In the rows, zero is written as 100.
One turn moves each row of this set onto another row. After a few examples, where does it send each row asked below?
zilov: 88 96 105 80 103 98 86 97 111 106 121 95
rifo: 105 96 99 93 102 92 84 96 108 112 121 101
Samu: 90 91 90 76 97 88 102 102 115 95 123 77
Roz: 91 90 97 114 89 89 114 105 121 90 116 105
Bana: 106 88 96 106 97 89 105 98 108 116 127 100
kiz: 73 88 96 93 94 91 93 104 114 94 96 102
git: 92 87 100 102 95 90 107 99 110 103 138 105
vufir: 86 91 103 84 104 97 87 97 109 110 117 104
sib: 99 90 103 96 104 92 85 102 110 116 125 93
didub: 73 90 104 92 98 81 96 102 110 97 122 106
por: 96 90 99 86 98 106 85 100 104 103 126 87
nek: 103 93 82 85 101 96 87 90 109 104 109 92
zubuk: 95 95 93 90 88 103 95 95 116 100 93 83
veduk: 100 86 104 96 97 97 107 106 101 106 132 85
lemen: 105 89 83 98 91 94 103 86 126 109 111 86
gegob: 93 85 85 82 95 89 110 103 117 98 118 76
vok: 76 90 102 96 97 83 97 103 116 95 122 110
bivo: 100 86 100 102 84 100 114 100 114 109 116 78
gen: 88 91 94 105 92 98 100 103 124 92 92 98
zatik: 83 90 103 98 99 87 103 103 112 96 128 115
vupe: 75 91 98 92 98 88 89 103 118 97 99 104
kemo: 105 87 93 107 79 95 102 88 111 104 108 86
gido: 75 91 107 93 94 85 96 104 113 91 121 108
Zufem: 103 85 87 109 85 98 117 102 116 101 113 86
dubak: 103 96 97 86 107 86 100 97 101 110 123 95
Dul: 94 90 96 90 86 108 95 92 118 105 109 78
taner: 84 88 92 112 89 84 109 107 124 91 120 104
lilot: 95 89 98 98 98 92 107 105 112 106 141 99
vobi: 105 89 92 115 85 98 114 101 119 93 112 90
mirez: 93 86 88 82 97 86 107 107 116 98 127 78
kat: 109 90 91 108 85 94 106 90 115 112 110 90
vam: 85 87 89 111 90 90 101 109 124 88 101 92
Dalik: 105 96 94 96 92 97 86 85 118 106 104 92
linaf: 81 90 98 108 91 85 105 110 123 89 125 104
tosu: 105 93 94 100 96 84 115 94 117 113 124 87
Kegum: 74 88 96 93 98 91 89 106 116 95 98 99
pag: 102 97 101 96 92 98 81 91 113 103 107 86
Luti: 84 89 90 108 89 89 102 108 124 90 96 98
fem: 95 93 95 96 96 104 91 100 120 101 91 89
bogo: 82 88 96 110 89 83 109 107 120 89 123 99
binuf: 101 79 95 109 90 90 107 98 107 118 127 93
vibu: 90 90 88 76 91 88 104 98 115 96 114 77
nilom: 82 86 89 110 89 93 103 113 125 91 104 95
Kiti: 78 91 100 90 100 96 87 101 118 99 105 109

por goes to -> Dul
taner goes to -> vok
gen goes to -> Roz
Now find these:
gegob goes to -> mirez
Zufem goes to -> lilot
fem goes to -> vobi
binuf goes to -> sib
Bana goes to -> rifo
nek goes to -> lemen

One turn moves each row of this set onto another row. After a few examples, where does it send each row asked below?
pove: 109 85 108 97 98 102 91 108 105 99 109 118 110 82 96 85 95 116 97 88 100
 93 94 105
Kesi: 100 90 110 95 94 103 94 104 106 101 108 121 107 81 96 89 97 111 104 87
 111 88 93 98
Kaze: 118 95 91 102 101 105 109 95 94 89 93 111 98 98 112 98 107 96 105 105
 104 128 106 105
tuki: 106 111 97 90 119 103 109 97 111 103 99 121 96 97 94 92 92 89 98 112 94
 82 107 97
zuf: 112 106 95 101 121 117 103 104 99 106 105 102 96 110 94 110 101 101 97
 112 109 110 99 92
kili: 112 90 101 96 94 100 91 104 101 95 109 119 105 82 105 83 102 117 107 87
 107 102 95 95
fonok: 104 93 113 103 100 119 97 87 103 87 95 102 100 113 104 103 103 110 109
 95 111 109 109 96
Gutap: 117 87 88 107 106 103 113 100 91 95 94 105 102 103 109 97 115 97 105 104
 105 123 102 106
tur: 107 91 111 101 104 112 96 92 104 96 97 96 103 109 100 97 110 114 106 91
 115 108 110 94
ler: 100 85 92 109 97 101 98 105 91 85 88 115 105 104 110 95 104 84 100 104
 84 91 85 112
fir: 114 106 100 103 114 122 100 103 100 101 103 110 93 106 96 111 96 101 102
 113 106 118 93 92
solaz: 101 90 93 110 101 103 107 115 93 88 91 119 95 118 105 94 105 90 95 105
 91 99 77 103
tun: 106 114 98 91 119 102 94 102 107 102 93 115 97 94 99 97 91 93 95 113 83
 85 108 98
Vipit: 100 90 98 114 98 96 107 113 96 95 88 118 104 113 99 91 100 89 95 102 89
 92 85 117
Zoru: 107 120 99 93 117 103 103 93 110 97 98 114 95 109 102 92 92 96 103 105
 95 83 113 92
lare: 97 84 94 105 95 100 109 108 97 90 85 123 101 106 99 87 107 83 97 102 96
 93 83 112
nage: 104 90 111 102 95 102 85 103 103 103 102 116 109 82 101 92 95 114 113 91
 98 90 93 95
Nozo: 113 115 95 94 116 104 101 94 112 103 100 112 104 100 94 88 91 93 100 107
 90 77 109 106

Zoru goes to -> kili
tur goes to -> Gutap
Now find these:
pove goes to -> Vipit
nage goes to -> ler
fir goes to -> fonok
lare goes to -> tuki

